In the rows, 128 means zero.
The rows below come in pairs that one turn or mirror swaps. Which row does each named row swap with?
The rows were stretched afterwards, more along some directions than others.
z_773: [122 100 134 147 168  69 171 181 124 139 108 135 123 123 164 135]
z_850: [152 123 112 160 141 148 156 112 127 128 177  95 104 141 116 118]
z_661: [147 109 133 128 154 111 141 145 135 139 107 155 135  90 140 124]
z_331: [113 100 130 143 172  67 167 181 124 139 110 137 127 133 166 138]
z_34: [112 142 137 100  94 133  98  91 147 131 140 119 134 132 117 125]
z_794: [106 116 134 111 158  82 139 166 130 159 120 148 132 113 158 134]
z_691: [142 104 120  96 136 144 140 116 125 123 153 132 129 137 143 117]
z_709: [100 118 149 173 121  82 106 155 146 101 124 126 140 118 126 129]
z_360: [111 139 145 143 100 121 111 128 142  97  92 132 156 130 105 137]
z_116: [122 107 130 105 108 134 105 124 140  88 145 144 147 133 137 122]
z_347: [125 130 139 119 136 137 103 135 121 112 119 139 137 112  89 147]
z_203: [128 142 124 184 146 148 138 116 134 130 180  82 104 149  96 141]
z_847: [135 115 152 133 128  93 147 158 125 115 100 132 119 111 135 137]
z_220: [132 131 163 116 112 130 110 129 136 102 114 127 124 119 107 150]
z_539: [109 136  96 182 185 126 146 139 120 159 156  94 120 157  96 153]
z_8: [104 107 127 133 175  80 150 179 123 152 121 143 122 122 159 138]
z_251: [127 133 166 133  98 125 114 134 135  96 110 126 132 121 107 151]
z_510: [108 145 132 105  99 137  95  91 148 134 145 111 130 135 112 127]
z_570: [130 105 127  96 112 149 111 121 131  97 144 148 141 129 133 120]
z_875: [132 142 117 192 141 141 148 120 139 128 169  84 115 156 102 144]
z_81: [119 124 167  98 118 123 109 132 136 138 103 137 138 106 128 125]
z_301: [114 131 147 132 119 133 102 127 132  94 105 138 139 117  94 143]
z_36: [123 134 161 121 111 124 120 135 140  99 100 126 124 120 115 151]
z_470: [119 144 107 169 175 149 140 113 127 160 169  99 109 137  94 134]
z_868: [113 141 138 103  93 138  97  93 147 134 137 116 136 135 116 127]
z_258: [104 114 131 118 158  78 143 167 133 153 121 144 130 124 164 137]
z_831: [157 110 119 116 132 154 140 106 129 116 168 116 112 131 126 116]
z_919: [107 139  93 123 164 146 122  92 145 126 130 113 105 157 105 138]
z_266: [134 138 121 179 149 151 147 119 138 126 171  88 106 141 107 135]
z_373: [113 110 123 119 116 137 103 124 140  85 147 140 145 138 126 124]
z_42: [121 144  95 182 173 148 140 123 123 146 172  97 122 148  85 142]
z_130: [130  98 130 115 105 121 109 131 134  87 140 149 145 130 138 121]
z_513: [ 99 118 151 166 121  90  98 153 146 101 117 124 138 121 122 132]
z_720: [126 110 133 152 156  70 170 172 128 133 104 128 118 126 155 142]
z_754: [118 129  92 155 144 108 137 126 138 119 106 119 123 143 126 138]
z_377: [114 111 124 114 158  81 145 156 128 163 132 141 122 127 160 133]
z_555: [144 107 118 106 135 148 143 109 127 120 157 122 120 141 136 116]
z_812: [132 118 140 109 129 150  97 129 120 109 126 138 142 116  91 144]
z_254: [102 119 152 168 112  85  98 156 147  95 118 128 145 112 123 131]
z_2: [158 108 122  90 154 138 115 120 125 142 132 146 108  83 130 113]
z_656: [121 141 120 149 171 149 121 111 131 154 166 102 108 128  97 119]
z_738: [ 94 134 124 179 135 131 119 121 146 112 137  94 130 162 106 130]

z_919 is swapped with z_661
z_513 is swapped with z_868
z_130 is swapped with z_377
z_347 is swapped with z_42

